Rotation paths and how fast each direction turns (deg/step)
Each turn is a multiple of 5 degrees from 10 to 175, or 0.
Each row of a path follows its step; steps can be skipped.
Rotation 1:
step 0: [ -8  12   5  14 -13   5   5   5  34  17   2  11  -8  -1   1  25  -5 -14
 -10   8  -6   3  -6  -2   6   6  -5   8  12  -9 -11   5  -4 -14]
step 1: [-19  -9  -7  10  -3   9   0  16   7  -6   3  -3   5   4  -8  17  -6  -1
 -24 -11  -3   2 -18 -18  -2 -19  -3 -14  -8  11 -10  16  11  -9]
step 2: [-16  15 -13  15 -17  -2  -3   1 -14  -9   1  -4  18 -23  11   2  11  14
 -19  10 -10 -13 -10  -9   7  -1   4   7  -7   1   3  -8  15   0]
step 3: [  0 -19  11   4  10   4 -10   8 -27 -10 -12  -2  16  -2  28  -8 -10  -1
  -4  15  -9 -11  -5  -6   1  11  11  14   2   4   6  16   2  -3]
step 4: [ -5  -6   7  27   7  -8  -4   4  15   6  11   0  10   9  26  -1   3   5
  13  14 -14   9  10  17  10  13  13   5   4   9  -4  -1 -15   9]
step 5: [-21  -9  -4   2  11   7  -6   3   5   5  -3   4   1  18   4   4  -7   1
  18  10  -9  18   7  -7   4  -9 -22 -23  22  22   3   2   0   3]
step 7: [  1  -4 -13 -21   5  14 -22   6  -9   2 -13   6  -3  -4 -10   7  -3  -2
 -16  17   5  -8 -11  -4  12   2  10   0  23 -24   6   8  -3  15]
step 8: [-12   5   6   2  14  -1  -1  -7  -1  -3  13  -5 -16 -10   8  14   5  -1
 -19   0  -5  12  -8  11  -1  -6  20  11   1 -21  -7  18 -29   2]
step 9: [ -5   1  -2  -3   1   3  -8  -4  -9   0  16   6   4  10   9  -2   2  -3
 -20   2 -20  -4   8 -12 -17 -19 -10 -11   4   5 -25  -6 -29   6]
Directions:
[ 0  3 -5  5  3  7 -4 -2 -5  1 -5  0 -5  6 -2 -4  1  1  5  0  5  9  6  1
  4  2  2  6  3  3 -6 -1  5  2]
45
[ 9  1  1 -2 -6 -3  0 -1 -1  6  2 -2  5  3  9 -1 -1  1  5 -3 -5  7  9 -3
 -2  2 -2 -2  2  3  5  5 -2  0]
60
[-2 -8 -1 -4  5  0 -1 -4  1  4  5  4  1  1 -2  7  3 -2 12  5  0 -3  3  0
  3  5 -2  0 -6  3  1 -5  1 -4]
55
[-1  2  6 -7 -2  0 -5  2  1 -1  4  4  1  1  5 -1 -9  1  1 -4  4 -4  0  7
 10  4  2  3  1 -4 -5  4  0 -2]
90
[ 8  2  7  0  9 -3  0 -5 -5 -5  2  2  2  2  5  0  7 -2 -1  5 -3 -3  0  1
  3 -9  0  7 -1  0 -1  1 -1  3]
70
Rotation 2:
step 0: [  7   7 -21  -2  15   9   2  12 -10   8  31  -2  -7  10  -7  -7  -2 -15
   1   1   4   2 -23  -2 -13 -23   2 -11  15   6  -5  14   4   2]
step 1: [  8  11  12  15  -3   7 -24   9 -16  24  -3  -7  -1  14  -9   3 -20   5
   5  -3  23 -10  -5  -8  -1  -2  -3   9   9  -3  -6  18  18 -12]
step 2: [ 12  -2  -7  -8 -11   9   2  17  14  20   1  -8   9 -16  -8 -15 -14  -2
   9  -4  -2 -24  10 -14 -10  10 -23   1 -14   9   1   8  10   9]
step 3: [  1  17  -2  10  -6 -12   9  22  10  -6  12  -3   1 -13  -2 -18  10 -18
   5   3  14 -15   2  -9 -13 -18  -1 -10  10  17  -9   9 -18 -14]
step 4: [ -1   5  17  23 -14   6 -14   0 -11   5 -13  -9   6   1   1  -6  -3 -29
  -2  -3  13  12   3  -9 -12  11  22  -7  -6  10  -7  23   1  -3]
step 6: [ 11  10 -10  12   5   8  -2  24 -11 -10  15  -9  -8   9 -17   4 -12   1
   4  -4  20 -13 -13 -16  -1 -18   5   1  29  -4  -3   0   5  -5]
step 7: [  9   4   1   8  -6   4 -18  11  -6   2  -1  -8  18   8 -17   3 -26  -3
   0  -9  19  -8  23 -11  -6  11 -10   4 -15   3   7  16  15  -9]
step 8: [ 13   1  -3   1   0  13  10  12  16  11  19   4  14  -9   1 -24   0 -14
  -6 -14   1 -15  15   0 -19  -5 -21 -21  -9  11  -5  -3  -4  -1]
step 9: [  2  19  15  22 -12   3  -1  13  -8   1   5   5  -6 -10  13  -5   9 -13
  -5  -5  22  -7  10 -15 -14 -18  21  -9  14  -1 -16   3  -8  -3]
Directions:
[-2  7  5 -2  2 -3 -4 -4  3 -3  2  2 -2  6  2  2 -9 -2  0  2  9  0 -4  6
 -1  5  5  1 -6  1  2  5 -2 -5]
120
[ 0  2  2  2  7 -3 -1  3  1  9  2  3  2  3 -4  3 -4  1  5  7  1 -3 10  5
 -5 -4 -5 -1  0 -3  1 -6  2  2]
60
[  1   0  -4   6   0  -4  -2  -1   0  -5   5   1  -1   1   2   4  -6   0
  -2  -3  -2  -2  -4   2   2   2 -12   2   3  -6  -5   4   9   1]
65
[ 0  1  6  2  0  7 -1 -5 -2 11  5  6 -1  3  9  0  1  3 -4 -2 -1 -3 -6 -1
 -1 -2  6 -1  3 -3 -2  0  4  6]
85
[  2   2  -1  -5   6   6   1   1  -6  -1   1  -2   2   5 -10  -1   0   6
   0   2   1  10  -7  -2  -4   2   0   6   3  -4   0  -1   2   2]
65
[ 7  4 -5 -3  1 -4  0 -2  4  4  1 -7  0  1  3  1 -1  1 -5  0 -4  3  5 -2
  0  9  1  1 -6  5  2  1  2 10]
130
Rotation 3:
step 0: [-18  20  15  -1  -7  10 -15  -9  -5  -2  -1  16 -11  -8   0  -6   3   2
   1 -14  -5 -20   9  -3   0  30 -16 -17  -7 -23 -27   8 -14  -3]
step 1: [-19  -4   6 -15 -12  19  16  -5 -27 -19  16   4  -9   7   6   8 -14   7
 -20   5  -6   8 -24 -19  -3  10 -13  -9  -9  -3 -21   3  -8  -5]
step 2: [ -6  -6   6 -18  11  12   7 -18 -16   9   7 -10   3  -8 -18   9   2  25
  19 -14 -10 -20 -24  -7   8   5 -12  -6  -7 -29  -3  -8  -1  -1]
step 3: [  0   0   9 -28  -4   7 -15 -12   2 -27  11  -7   5 -21   4  15  10   9
   3  -9  -4   5   0   4  12   3  -8  -7   8   0 -33 -15  -2 -27]
step 4: [-10   3  19  -4  21  14  -1  -1  -1 -10 -12   5  -9   5   0   1 -18  -9
  12   0 -15 -12 -22  11  12  19  -9  12  -6  -5 -27  -1 -26 -16]
step 5: [-19  -7 -11 -23  -1  -2  15 -12 -22  -8  16  -5   1 -18 -16   4  14 -19
 -10  15  -4 -16 -14   6   0  24 -12   6 -10   3 -22   0  -6   0]
step 6: [ -8  -3  22 -24 -17  20  -4   1  -3  10 -11  -5  -5 -15 -10   6  -2  14
   2  22   8 -18   6  -3  10  18 -19  -6  -2 -28  -9   2 -13 -10]
step 7: [ -9 -16  11 -12   0   6  -5  -8 -10 -20   2 -12 -19  -6   8  11  -2  -4
 -12   6   2   0 -22 -25   6  12 -19   0   6   4   3 -33 -12 -22]
step 9: [-12  13 -10 -25 -14   6  -6   6   3 -16  10   9   1 -14   3  -3  -1 -14
  -7 -14  -8 -26   5 -10  -1  20 -28 -12   0   8 -25   0   0 -18]
Directions:
[ 2 -1  1 -3 -6  3  3  8  4  2 -7 -2  3  6  9  5 -1  0 -6 -3  0  0  4  2
 -1 -2  0 -6 -3 -1 -4  1 -6 -7]
125
[  0   3   3  -5   5  -4   0  -1   6  -6   1   6   7   0   7  -4  -2 -11
   2  -3  -3   3   3   2   1   4   0   0  -5  -4   0  -3  -3   6]
80
[ 4 -8 -3  3  5  2 -2 -1  8 -6  2  0 -2 -2  3  4  6  5  8  3 -2  2  1 -3
  2 -5  0 -4  0 -2  3 -6 -5 -2]
80
[  4   6   2   4   1   2   1  -3   6   5 -10  -2  -1   4   0  -5   2   4
   7  -3  -1  -6  -4  -1   2   4  -7   3  -1  -5   1   2  -2   4]
170
[ 5  4  6 -3 -1  1 -5  4  2 -8  0  4 -8  1  2 -3 -7  3  1  5 -1  5  1 -2
 -2  3 -4 -1  9  2  1  6  1 -2]
120
[-6  6 -5  0 -1  6  5  0  6 -5  1  1  1  2 -6  4  1 -2  1  5  3 -3 -1 -6
  0  4  6 -5 -3  2  3 10 -3  3]
80
Rotation 4:
step 0: [ -8   8   4 -12  14  -2 -18  -6   5   0   0  27 -11   0 -27  12  12  -2
   4  30   2  12   3   3 -10   0 -17 -12   8   3  -3  21   0  -4]
step 1: [  8 -10 -11  19  15 -19  -3  -4  -3   5   8  21 -18  13 -22 -16  -6   9
  -2   0  -6   5 -10 -18  -4   5 -16  10  15   5   1 -16  11   8]
step 2: [-10  13 -10  -4   5   2 -19   0   9  11   3  20   3   7 -11   3   3 -12
  13  14 -31  15  -5  13  -6  -9  -8 -21  15 -10  -5  -4  18  -2]
step 3: [ -4  -7 -16   3   9 -14 -13 -14  -8  23   3   8  -8   0 -26 -17  22 -13
 -17   7  -7  11   1   2   4  10 -15  15   1   4   9 -15 -12   6]
step 4: [ -6  -1 -11  -6  34  -4 -32  -5   3   7   5  12   1  15 -20  16  -6   6
   9  18  -3  -2  -7   3  -2 -15 -12 -11  -2   2  -8   8   6  -4]
step 5: [  8   9  -2  -3  14 -16  -9   4 -11  15   0  17 -23  17 -11  -7  20   6
  -3 -11   1   6  -3  -4   0  12 -19   2  27  -8   6 -18  10   4]
step 6: [  3  18 -16   4  11   5 -19  -3  -7  17   6  10  18  13  -5   7 -12  -6
  11  15 -33   5   1   5  -5  -1 -25  -4  -6  -1  -6 -12   4  11]
step 7: [  4   8  -1 -17   6 -19 -23  -4 -10  10  -3   7  -5  12 -15 -13  16 -21
  -5  10   7  23  -9   0  13  11 -16   6   7  -1   9   0 -12 -13]
step 8: [ 10  10 -13   0  29  -5 -15 -11   4   3   5   4  -3   8 -18  15 -13   7
   3  14  -7  -5   8  -3 -15  -3 -29  15  13  12 -15   9   2   4]
Directions:
[  3  10   0   6   2   2   1  -2  -5   3  -1  -2  -3 -10  -5  -7   5   2
   0  -3   4  -3  -2   2  -4   7   1   2   3   5  -1   3   0   4]
155
[ 2  3  0 -1  5  2 -3 -2  3 -3  0  3 -1 -8  3  7 -3  0  9  8 -2 -2  3  4
  3  0  5  1  3 -6  1  0 -4  8]
175
[-2 -4 -3  0  3 -3  3  2  2 -4  0 -7 -2  5  1  1 -3  4  5 -1  5 -1 -9  4
 -5  2 -2  4 10 -3  1  3  8  4]
100
[-5  1  4  1  2  3 -1  0  2  6  1  1  6 -3  1  5 -3  5  2 -2 -5  1  2  7
 -8  0 -5 -3 -2  1 -7 10  2 -5]
175
[ 4  3  1  1  1 -1 -1  2 -1 -7  3  8 -2  0  2 -6 -2 10  0 -7 -1 -3  6 -1
  3 -7 -2 -1  5 -3 -6 -3  5 -2]
95
[ 0 11 -8  3  3  4 -2 -2  8 -3  1  1  0  5  3 -1 -2 -1  0  1  4  0 -5  2
 -2 -6  3 -3 -9  5  1  0  5  1]
160
Rotation 5:
step 0: [ -7   5  -5  14  -2   8 -13 -10   3   5 -17 -22  -3  10  16   2  22   2
   1 -18  11  -2   5  10  -1  24  -2 -23  -3  -4  -8  -4 -18  -8]
step 1: [ -7   0  -3  -5 -25 -18  -8 -11  -5 -24  19  -9  -3  28  -6  -4   4  -9
   5  -1  -8  16  -1  12  -9  -7   0  12  -3 -19  -6  -4  -2   6]
step 3: [  4   8  -1  -1   9   8   7   3 -24  11   9   4  13 -18  -5   1   0  -6
 -17 -11  -9  10  24  23   6  -2 -18 -10   2   7 -14  19   6   7]
step 4: [ 20   7  -5  -6 -20   1  10  11   4  13  18 -12   4  -7  17 -12  -1 -12
  -1  -4   0   7 -26 -14  19 -12  -6   8   5   6  15  12   4   1]
step 5: [ -2   0   9   6  15   6 -15  -4  -3  -2   2  14  -5  10  11  -3 -25  12
  -6   2  31  -7  -3  -4  -1  -8  -8 -14  -6   4  28   8 -12  -6]
step 6: [ -1  -2   7  -5   7  -5 -14  -6   0 -21 -12 -25  12  -2  13  20   0   0
  -8  -5  19   1  12  -8  15   0   7   4  27  -3 -12 -11   8  12]
step 7: [ -8 -21   9 -10   7   3   7  10 -11  -1  16  -1 -25   4 -13  12  10 -22
  13   6   7   1  -9  -7  -5  13   0  14   3 -21   1 -10  12 -10]
step 8: [ 11  -6 -10  11   2   7  -1   6   7  13  -3   9  -1   7 -10   2 -10   7
 -18  27   0  -8   6   4   6   2   6  -7 -27  -3 -25 -18  15  -6]
step 9: [ -8  11 -11   9 -18  11  -8   2   5   1 -11   0  15  -6 -12 -11   8  -2
   7 -23  -4  -1   4 -13   9  18 -26  -5   3   1 -20   9   4 -18]
Directions:
[-2  4  9  4  1  3 -3  6  5 -4 -9  3  4 -3 -2  1 -1  9 -1  1 -1 -3  7  0
  2  4 -5 -3  3 -1  0  3  3  3]
115
[-4  6  6 -5  1  2 -6  1  3  0  1 -5  4  9  1  0  0  3  3 -3  5  8 -4 -5
 -3 -1  1 -5 -1  6  1 -3 -7  3]
70
[ -3   3  -1  -2  -4   1  -2   3 -10   2   3   1   3  -1  10  -2   0   2
   7   4  -5   1   7   2   3  -5   2   1  -2   4   5   7  -2   3]
40
[ 0 -3 -4 -5  6 -1 -8 -4 -3  0 -2  5  1 -2  0 -6  5  2 -7  2 -1  2  1  4
  8  5  2 -7 -2  3  4 -6  0  1]
130
[  0  -5  -8   3   1   2  -1  -1  -1   5 -12   3  -3   2   3   7 -10  -1
  -1   1   1   4   2   1  -3   1  -2  -1  -2   6  -3   1  -5   3]
125
Rotation 6:
step 0: [  6  10  21 -17   5   3 -28  -5  10  -5   7   6  -2   8   3  -1   6  23
 -13  13   8  -9  -2 -16  13   3  17   1 -19   9   7   0   7  -6]
step 1: [  3  -4 -10 -10   6  -7  -7  19  14   3  28 -20  11  -7  15  -6   1  -6
  16   5  -5 -13  -5  21   1  -9   0   6  -1  16   5   4 -17 -15]
step 2: [ -5  -8  12 -20   0  21   0   5  -2   5  -1  15  -3  -1  -1  -5   5 -24
   6  -9 -29  14  -6   9  -5  -8  12 -13 -20   5  -6 -11  10   0]
step 3: [ -2  19 -17 -12 -11   7  -4   8   8  -7   1  15 -11  -6  12  21   1 -10
  -3   9   9 -13   0 -13  10 -19  29  12  11  -4  -8  -6   3   4]
step 4: [ -7 -13 -11 -13  -9  -3  -6   0  15   0  -2 -13  -2  18 -19 -13   3   1
   0 -12  15   4   8   6   7 -11  14  12 -25  -5   4   3 -28   0]
step 5: [  6  -8 -31   0  -9   4   2   7  15   7  15   6   3 -12 -19   0 -14  -4
   5   7 -11  22  15  10 -19  10   5  -1   2   2   3 -14  17  -5]
step 6: [  7  -5 -12 -11  -6  15  -3 -12   1   0  -2   9   2   2 -17  -1  13  -7
 -16  21  -8   3 -10 -21  24   1  -2   1  -5  10  -2  19  15  21]
step 7: [ 10  -2   2   1  -8 -11 -12  12  -5  -1   2 -16  14 -12  -2  20 -18 -14
 -15  15  15   8  -3  -1  -2  -3   3  20  -6   4  14  11 -25   1]
step 9: [ 11  -2 -13   9  -9   2   0   8   4  12 -13  10 -13  -9  20   2  28  -5
 -12  15   4   6 -18  10  -8   0   5  18  12   7   4  -1  22   0]
Directions:
[-4  0  5  0  5 -2 -3 -4  1 -9  7 -2 -1  3 -1  4 -1  5 -5  0  9  2  6  2
  1 -8 -1  4 -2 -1  5 -5 -3 -1]
100
[ 6 -2 -3  7 -5  2 -1 -2  6  1  2  0  2  2 -5 -3  0  0  2  3  9 -5 -2 -1
  3  3 -4 -5 -6 -3 -2 -8  5 -5]
65
[ 1 -4  2  4 -1 -1 -5 -4  2  1  4  6  4  6 10  1 -5  3  0  8 -6  0 -5  0
 -1  5 -4  2 -2 -2  5  0 -4  5]
45
Rotation 7:
step 1: [ 12  -8   6   4  13   6  19  10   9 -14  -5  -2   8  -4  12  -2  16  16
   6  15  15 -12 -21  -6  -9   6   4  11 -10   4  -3 -11  -3  15]
step 2: [-16   3  12  11   3  -2  17  16  -1 -10  -5 -11  -1  12   2 -11  10   2
   9  23  -3 -11  -8 -14  -6 -16   0   3   1 -18  -4  12 -19  -6]
step 3: [-15  -9   1   3   7   0  26   3  10  -3   0 -10 -20  -7  -4  19  -8  -3
   8   0 -16 -10  -7  -5   2  -5  19  11  10 -15 -10  12   8   8]
step 4: [-12  -9  -9  -9   6  14  15  17  22   6  -5   2   0  -2  11 -10  -2  -7
   7  -2 -14  -2  10   3 -14  17   5  14  12  -4 -10 -11 -11  15]
step 5: [-14  12 -17  12  -5   0  -3   7  11   6  -8  -2  13  21  -5   6   2 -14
   7   2 -17  -6   9 -13   7  10  -5 -11   2 -13  -4   3 -18  20]
step 6: [ 15  -8 -17  -5   2   0  11  -1  18  -9   9  -7  22   8 -11  17 -16 -11
   2  -2   0  -4 -11   1  14  -1  13 -10  -4  -3  -8  -8  -2  19]
step 7: [ 15  -2  -7  -7   9   3   5  16   8   7   1 -12  25  -5  12 -20 -18 -10
  -8  10   7 -11   6  -2 -10  -9  10 -16   0  -5   5  -4 -16  -2]
step 8: [ -4  10 -19   1  13  -9   7 -10 -11  13  -4 -11  -4  -3  11  10 -12   5
  -4  13   2 -23   2 -14   7   1   8 -24   7  -5  14  11 -10  -3]
step 9: [ -2  -7 -16 -16  20  -8  18   3  -5  -4   5  -5  -1  -3  12  23 -12  20
   4   5  13  -5  -3   7  -8  17   1   5  -8   1   9 -12  -9   6]
Directions:
[-2 -2 -5  0  0  7 -3 -1  6 -7  2  2 -2  6  3  0  2 -5  2 -2 -4  9  8  0
 -1 -3  1  0  4 -5  3  3  6  4]
45
[ 0  3  0 -3  2 -4  2  9 -4 -1  1 -3  2  3 -2 -7 -5  5 -4  3  0  7  9  1
 -2 -1 -7  2 -2 -6 -6 -3 -2 -2]
140
[-1  0  0 -1  3  4 -4 -4 -2  6  0  0 -5  4 -1 -7  7 -2  9  5  1 -1  4 -9
  3  0 -3 -7  1  0 -2  1 -8 -3]
125
[ 2 -4  8  1 -1 -2  6 -3  0 -1  1 -2 -2  0 -1 -4 -7 -5  1 -7  4  2  0  1
 -5 -8  6 -7  3 -1 -5  6 -1 -3]
85
[-3  4  0  3 -3 -3  0  6  0 -2 -1  1  3  5 -1 -3  8 -3 -5  1 -5 -6  3  5
 -8 -3 -2 -5  6  5  6  1 -3 -5]
130
